(in the rows, 128 means zero)
The rows of M fall into a few groups, which share some directions, and each row is roughly a mix of its group's hidden directions, except one row that fits no group.
M (103 x 10):
[[127 119 122 147 109  80 181 102 126 111]
 [143 122 131 126 146 197 107 156 128 145]
 [138 132 107 116 139 185  77 137 127 126]
 [150 127  96 143 119 124 152  93 131  72]
 [118 129 157 117 183 127  92 115 140 161]
 [135  99  93  88 126 159 149 110 137 164]
 [119 119 121 129 184 133  87  91 136 145]
 [149 166 150 148 118 154  85 142 109 101]
 [124 107 164 175 107 114 118 172 117 123]
 [131 133 123 135 132 171  65 150 110 138]
 [118 106 130 138 127  92 152  88 169  97]
 [138 136 131 114 140 180  79 160 122 143]
 [107  95 114 102 167 136 137 105 147 170]
 [135 116 169 170 116 129 164 166 131 145]
 [118 106  88 130 100 163 122 141  84 149]
 [137 157 135 164 130  99  83 118 115  90]
 [106  97 131 120 121  85 179 137 134 154]
 [108 131 156 151 142 114  78 135 111 171]
 [124 128 155 110 154  76 159 106 142 156]
 [118 107 114  85 128 158 171 129 137 165]
 [129 116 122 144 115  77 181 100 126 122]
 [110 113 115  68 126 163 141 131 132 161]
 [162 139  87  89 132 158 133  93 119 136]
 [135 133  84 169 110 138  95 116  94 111]
 [130 125 115 133  95  77 172 132 131  97]
 [100 127 143  89 155 137  81 150 145 150]
 [128 123  71 126 103 123 128  96  95 101]
 [148 121 108  77 134 149 172 129 160 123]
 [121 106  75 149  93 143 127 129  89 130]
 [131 131 119 135 139 168  62 138 114 145]
 [120 163 109  82 150 136 140  82 144 134]
 [139 133 127 161 148 162  84  97 121  94]
 [106 140 183 123 140 118 135 163 141 167]
 [175 148  95 142 128 129 153  98 110  95]
 [111  88 113 104 101 151 177 120 148 132]
 [130 136 129 111 133 188  88 161 125 135]
 [137 121  81 141 127 144  79  97 115 105]
 [116 117 120  71 130 164 151 131 136 163]
 [131 120  73 136 108 140 121  86 145  96]
 [137 138 108 160 113  79 151 110 150  93]
 [119 159 122  80 162 135  96 102 148 134]
 [120  81 134 114 126 150 103 157 136 176]
 [119 119 176 145 148 102  97 151 164 117]
 [135 156 131 160 142  76  87 125 112 122]
 [129 124 132  96 135  97 188 112 157 127]
 [124 127 168  91 134 110 170 164 131 149]
 [125 141 146 108 143 174  83 163 133 144]
 [168 176 107 114 158 138 117 106 117 104]
 [119 122 152  96 124 159 149 164 131 177]
 [136 132  90 129  92 187 126 143 113 138]
 [127 118 128 108 133  80 180 108 158 135]
 [112 132 123 130 133 178  70 148 135 141]
 [147 151 117 114 144 189  91 116 136 119]
 [139 152 126 157 158 122  67 111 113 120]
 [117 105 117  92 113 154 161 112 177 139]
 [ 79 153 168 121 143 123 151 164 134 138]
 [118  96  93 135  99 135 164  97 155 106]
 [132 126 134  74 147 110 174 118 155 144]
 [111 130 158  98 137 147 119 169 140 177]
 [114 121 125 170 102  83 162 108 120 107]
 [165 125  90  89 129 165 132 100 123 144]
 [139 131 113 114 140 185  78 144 127 138]
 [122 119 109 138 120  83 165  80 131 106]
 [128 124 146 121 114  87 186 134 159 112]
 [116 119 141 131 116  76 185 118 133 138]
 [125 129 139 172 115  74 143 107 110 103]
 [ 90  85 119  88 115 134  94 136 135 147]
 [114 159 171 162 124 102 122 155 116  96]
 [133 145 137 135 184 110  79 113 115 135]
 [116  96 123 105 105 160 169 111 167 121]
 [122 124 135 170 117  70 148 102 115 113]
 [121 104 109 144  78 125 181 131 136 113]
 [145 118 134 173  99 113 182 119 123 112]
 [127 117 118 137 115  75 175  95 123 116]
 [129 166 122 131 121 124 191 109 114 101]
 [133 152 164 165 137 105  88 151 124 101]
 [ 86  75 143 128  97 119 142 146 140 148]
 [142 117  96 147 101 118 172 105 123  86]
 [103 124 124  77 152 135  78 129 145 140]
 [138 103 153 150 132 150 125 170 130 180]
 [129 130 143  80 168 119 122 120 157 169]
 [139 130  95 151 139 111 118  84 140  78]
 [123 130 160 135 187 111  93 104 139 137]
 [120 124 147 114 125  83 190 120 143 133]
 [127 109 106  85 129 160 169 121 137 164]
 [102  85 133 125 104 131  79 150 122 155]
 [127 121 123 114 125  89 190 101 148 120]
 [138 154 177 128 166  88 123 129 151 122]
 [125 116 124 142 113  77 182 102 128 123]
 [114 140 148 133 133 166  74 161 117 148]
 [117  98  71 112 144 149 129  91 136 141]
 [ 90 128 141  96 148 129  81 128 150 161]
 [ 93 103 164 134 115 130 122 182 123 148]
 [115 108 143  91 115 132 175 131 172 146]
 [132 147 150 175 133  91 102 135 124  88]
 [103 134 150 172 137  99  78 117 120 141]
 [130 159 130 139 129 130 197 140 109 106]
 [106 106 138 170  90  97 132 145 109  99]
 [116  96 120 101 110 153 173 111 168 125]
 [111  94 156 130 122 145 122 178 131 169]
 [133 140 124 121 167 152  65 110 114 134]
 [120 114 114 174  96  91 158 109 109 114]
 [136 147 136 165 144  98  86 128  88 108]]

One row of each group comes first, with its name. Which group is each row after those in?
[142 122 104 126 108 116 184 109 135  85]	Z
[116 106 122  84 102 145 174 146 141 153]	H
[115 114 104  66 123 160 140 114 132 152]	N

[140 133 124  88 138 187 109 159 134 138]	Z
[125 126 137 166 117  70 158 105 119 111]	Z
[136 140 118  84 130 178 144 146 106 160]	N
[143 149  81 152 129 141  82 120  96 120]	H
[129 124 137  93 147  93 175 108 161 144]	Z
[157 168 104 124 144 128 166  90 128 102]	N
[155 105  92  95 129 158 144  97 140 159]	N
[130 142 176  98 166 115 129 125 169 137]	H
[128 138 131 131 136 171  64 152 116 132]	Z
[117 139 121  85 162 148  78 144 129 147]	N
[121 108 136 118  98 115 192 134 157 119]	H
